In the rows, 128 means zero.
Where one turn sends some rows of the set: a few examples, then the rows asked
Livo: [128 116 122 135 132 129 127 162 131 157 115 136 127 138 115 110 151 125
 146 117 162 173 153 116 153 137 178 124 131 126 107 119 110 107 122  99
 146 168 149 136 121 108 156 152 124 118]
Vif: [120  97 147 126 143 150 116 137 133 118 106 138 151 118 132  95 138 143
 152 125 134 165  98 129 145  94 148 129 125 133 128 125 120 112 106  73
 127 148 147  85 116 122 131 152 141 153]
sis: [108  95 144 138 134 144 171 157 133 137 107 110 109 154 123  85 127 124
 156 138 163 153 112 127 146 137 149 154 104 161 158 102 114 104 125  84
 113 131 132  95 142 127 137 140 144 124]
pafav: [134  89 148 106 117 134 110 155 128 116 133 124 110 130 127  81 133 152
 156 138 132 117 112 116 118 116 160 112 126 152 137 127 113 133 105 110
 145 143 143 101 131 138 148 131 121 127]
Rakal: [142  92 136 121 150 146 110 154 146 101 109 134 121 128 128 111 143 140
 158 132 150 131  93 125 110 102 161 131 110 129 167 127 126 124 127  96
 147 135 130  89 132 124 141 161 145 124]
tereb: [103  94 146 134 122 130 159 153 140 154 133 108 106 149 134  97 115 140
 154 142 167 158 100 115 152 130 149 157 108 153 147 118 120 112 129  93
 134 128 152  99 147 148 147 132 154 122]
vola: [137  93 122 125 143 125  97 163 146 114 113 111 113 145 149  98 138 133
 141 140 128 150 136 133 115 119 174 123 115 164 159 107 110 126 139 119
 152 128 137 101 112 132 139 140 132 114]
Sur: [132 109 135 137 123 101 145 135 111 141 108 140 141 143 119 118 132 124
 154 111 130 165  97 117 119 151 190 112 109 131 139 131  90 116 122  93
 124 144 106  89 155 129 165 138 117 141]
Val: [144 116 145 148 106 108 134 147 131 160  96 126 128 135 124 109 120 116
 135 138 121 178 107 118 117 140 187 124 109 135 131 114  83 115 132  89
 127 141 130  88 145 130 166 132 109 148]
Zoda: [122 128 133 145 133 133 131 161 129 155 115 135 121 127 123 111 143 132
 157 115 162 161 135 107 142 124 173 129 126 117 102 123 110 121 110  86
 143 181 150 130 138 102 162 159 122 119]
teme: [102  98 143 138 138 122 171 160 131 126 118 107 107 151 141  97 143 132
 152 129 170 158 117 122 154 145 143 136 101 161 156 117 112 111 126 104
 134 127 137 107 157 142 153 119 144 109]
logum: [141 101 125 148 125  96 130 131 130 151 103 137 139 128 120 129 132 122
 134 118 135 174 105 125 133 141 179 123  86 128 138 131  84 105 140 100
 142 138 136  93 147 147 164 143 128 149]
deg: [123  95 139 104 124 120 119 137 138 135 129 127 148 138 157 100 121 146
 150 117 130 151 126 133 154 112 169 104 142 147 118 129 134 118 116 104
 144 127 148  99 121 134 159 105 132 123]
Seto: [128 120 118 143 140 128 132 159 142 155 111 140 126 144 119 126 138 132
 158 108 165 163 143 121 142 128 187 131 121 115 112 116 127 113 122  90
 139 165 138 126 130  98 162 163 130 108]
Bag: [130 118 141 145 154 121 126 149 153 107  95 118 136 141 172 106 143 126
 147 110 121 162 136 150 138 101 158 116 101 145 138 106 116 132 118  89
 136 133 132  93 124 103 146 132 134 115]

Bag moves to deg
Zoda moves to Seto
Now find these:
pafav moves to Rakal
sis moves to teme
logum moves to Val

Where one turn sends some rows of the set: a few examples, then the rows asked
Der: [ 99 154 116 111 127 146 124 144 124 112 127 126 102 119 129 106 131 151
 128 112 122 117 144  93 144 112 139 127  87 127 129 126 142 119 166 113
 107 113 129 125 104 152 168 120 110 137 126 131 126 137]
Litu: [106 155 141 102 103 125 109 142  69 114 104 123 127 116 133 125 107 130
 146 127 144  94 139 109 152 122 142 118 100 144 116 109 135 122 169 111
 121 101 132 121 119 101 146 135  63 139 140 123 139 127]
Sekuf: [114 135 133 121 124 131  93 158  84  71 116 145 119 107 145 123 115 125
 130 121 143 132 127 113 158 122 141 119 109 127 115 105  97 121 160 117
 119 118 126 121 105 113 172 155 102 131 145 129 125 160]
sus: [ 93 150 148 122 135 138 106 162  99  86 110 118 140 108 148 128 135 100
 146 128 151 107 122 111 165 130 178 157  89 161 110 100 114 127 173 118
 149 120 114 123 126 121 165 120 104 132 144 113 131 114]
sul: [105 129 118 118 120 139 127 164  97  83 115 171 117 109 141 103  91 108
 131 116 129 109 126  99 154 103 156 111 106 141 129 130 123 133 171 110
 135 123 102 108 139 129 127 133 105 145 135 145 128 131]
nosod: [113 139 130  95 111 123 125 152 115 101 107  95 121 119 145 104 102 127
 161 140 151 104 136 107 151 120 131 123  97 165 155 113 131 138 163 110
 135  95 130 124 119 159 162  87 107 126 142 126 152  98]
feme: [118 150 131 131 124 128 168 154  84  94 113 115 128 112 146 126 116 129
 128 135 143 102 134 114 145 123 157 133  93 124 136 120 166 135 137 110
 126 109 129 130 131 138 132 117  96 128 137 127 140 131]
nupi: [112 142 139 129 142 144 107 140 114 103 108 153 115 121 158 131 119 147
  98 132 111 128 127 111 133 122 149 133 119 143 135 124 138 134 151 123
 112 141 119 130 116 100 137 146 133 105 127 133 134 133]
Tavog: [104 158 113 135 130 125 150 169 112  96 113 123 121 118 162 121 103 131
 129 140 107 107 126  87 144 129 135 125  99 144 138 126 110 169 162 108
 127 141 128 143 122 121 140 137 112 152 120 123 138 121]
lor: [127 128 135 118 133 133 129 146 102 111 115 132 128 116 163 107 101 126
 133 139 141 124 124  87 129 117 131 150 126 128 173 126 109 152 169 127
 135 133 133 127 116 114 157 130 116 131 113 158 118 125]
zuzef: [124 129 142 119 132 145  97 122 122 141 116 100 133 121 169 109 111 116
 133 115 139 117 121  98 141 138 138 120 122 149 165 123 129 144 156  87
 117 113 132 113 120 116 146 111 125 134 138 122 135 101]
filim: [113 162 136 123 153 111 122 144 115  78 133 130 147 125 138 143 132 111
 133 120 132 108 135 116 145 123 145 118  81 159 119 129 121 136 153 117
 113 131 134 124 111 135 147 154 112 104 127 131 157 102]
Tigi: [101 148 132 118 139 123 114 146 140 134 111 112 119 129 133 119 121 119
 131 132 141 122 128 114 149 130 147 119 106 166 114 104 171 129 130 116
 124  95 129 118 129 131 139 105  98 127 143 120 129 132]
nusu: [133 171 119 101 142 125 106 151 120 120 129 133 125 141 171 108  95 128
 137 149 138 123 130 100 145 126 131 119 138 144 156  96 137 143 174 101
 115 145 110 133 124 118 153 138 131 145 132 127 134 116]
Lenik: [133 135 117 103 148 114 120 145 110  94 115 135 124 127 150 105 134 112
 159 107 125 117 130 119 156 117 171 154 103 134 115 111  89 116 182 120
 141 141 112 140 139 133 158 118 112 119 146 127 139 136]
tufe: [133 102 130 124 118 118  92 145 100  75 109 144 116 120 144 120 100 110
 119 128 153 112 120 103 164 146 143 125 121 146 138 116 104 123 175  97
 124 136 120 134 145 116 143 141 117 114 165 135 144 116]
rosel: [ 98 137 136 124 137 146  85 155  93 131 115 119 142 109 153 147 126 116
 115 151 176 101 121 120 153 135 152 140  91 142 144  91 112 106 163 119
 140 125 127 115 121 118 144 127 130 133 136 114 157 126]
lil: [116 138 130  89 130 124 110 154  95 116 115  97 122 119 159 112 118 119
 122 133 141 119 133 116 142 117 151 108 102 118 156 112 105 122 152 114
 115 144 131 113 128 121 144 110 124 111 141 124 143  60]
Fevu: [ 97 158 139 112 142 114 143 163 109  96 103 133 113 117 136 125 126 135
 140 137 133 124 128  95 145 106 140 134 106 148 124 134 138 130 145 147
 133 115 143 127 145 120 151 135  95 114 108 154 151 133]
dipog: [121 134 129 137 136 134 127 155 144  92 114 152 119 110 177 120 105 124
 134 125 144 144 119 127 150 135 122 126 128 118 143 106 112 119 184  90
 116 133 132 110 153 124 136 130 113 142 131 128 146 111]
let: [112 111 144 125 110 131 113 163 126 112 109 131  97 129 146 115 123 121
 142 138 173 107 141 124 138 153 129 121 109 142 126  86 110 112 182  94
 140 130 128 121 141 137 131 115  93 132 155 119 145 100]
Rol: [123 164 156 111 115 123 126 122 108 124 121 112 119 106 165  97 112 121
 122 151 163 107 137 102 155 114 149 103 133 137 122 103 161 122 141  95
 124 122 125 120 131 121 157 116 119 109 134 111 139 114]
Tofa: [108 142 132 137 143 137 123 153 109 120 134 108 136 125 136 107 126 108
 112 136 153 115 151 144 162 126 143 114  86 140 128 103 128 130 145 137
 114 124 125 116  97 150 146 119 108 135 136 113 107 104]
kivi: [123 128 166 114 133 127 121 146 111 102 101 121 141 120 174 120  92 130
 128 166 146 122 116 127 136 143 125 137 129 161 145 105 124 150 153 115
 136 112 122 127 135 103 139 118 114 101 145 134 129 106]
Mit: [127 122 114 116 140 124 110 138 114 143 113 137 123 116 152 122 123 127
 123 136 148 107 133 122 145 120 135 130 101 122 133 105  72 106 168 117
 138 145 129 131 133 123 144 125 136 115 139 122 153 140]
zosum: [124 136 123 134 109 114  99 142 117 126  93 126 109 113 159 138  94 118
 143 134 159 109 144 138 155 121 127 135 134 154 148  91 140 120 155 106
 123 129 153 130 121 120 161 131 101 135 129  95 143 114]
Girib: [ 93 138 135 117 123 137 101 177  91  96 106 141  86 119 152 135 135 129
 165 117 156 108 155 136 140 114 140 109  99 142 131  93 117 111 149 112
 131 117 136 114 111 138 161 134 107 144 133 111 154 125]
Sise: [125 136 117 105 137 101 121 149 124  97 136 141 131 118 138 128 100 120
 121 152 135 114 122 109 115 114 145 148 101 130 132  84 107 146 157 111
 143 150 122 123 118 125 158 135 109 102 142 143 105  97]

lil moves to Sise
let moves to tufe
Now find these:
zosum moves to dipog
nusu moves to Tavog
sus moves to rosel
Tigi moves to zuzef
Der moves to nosod

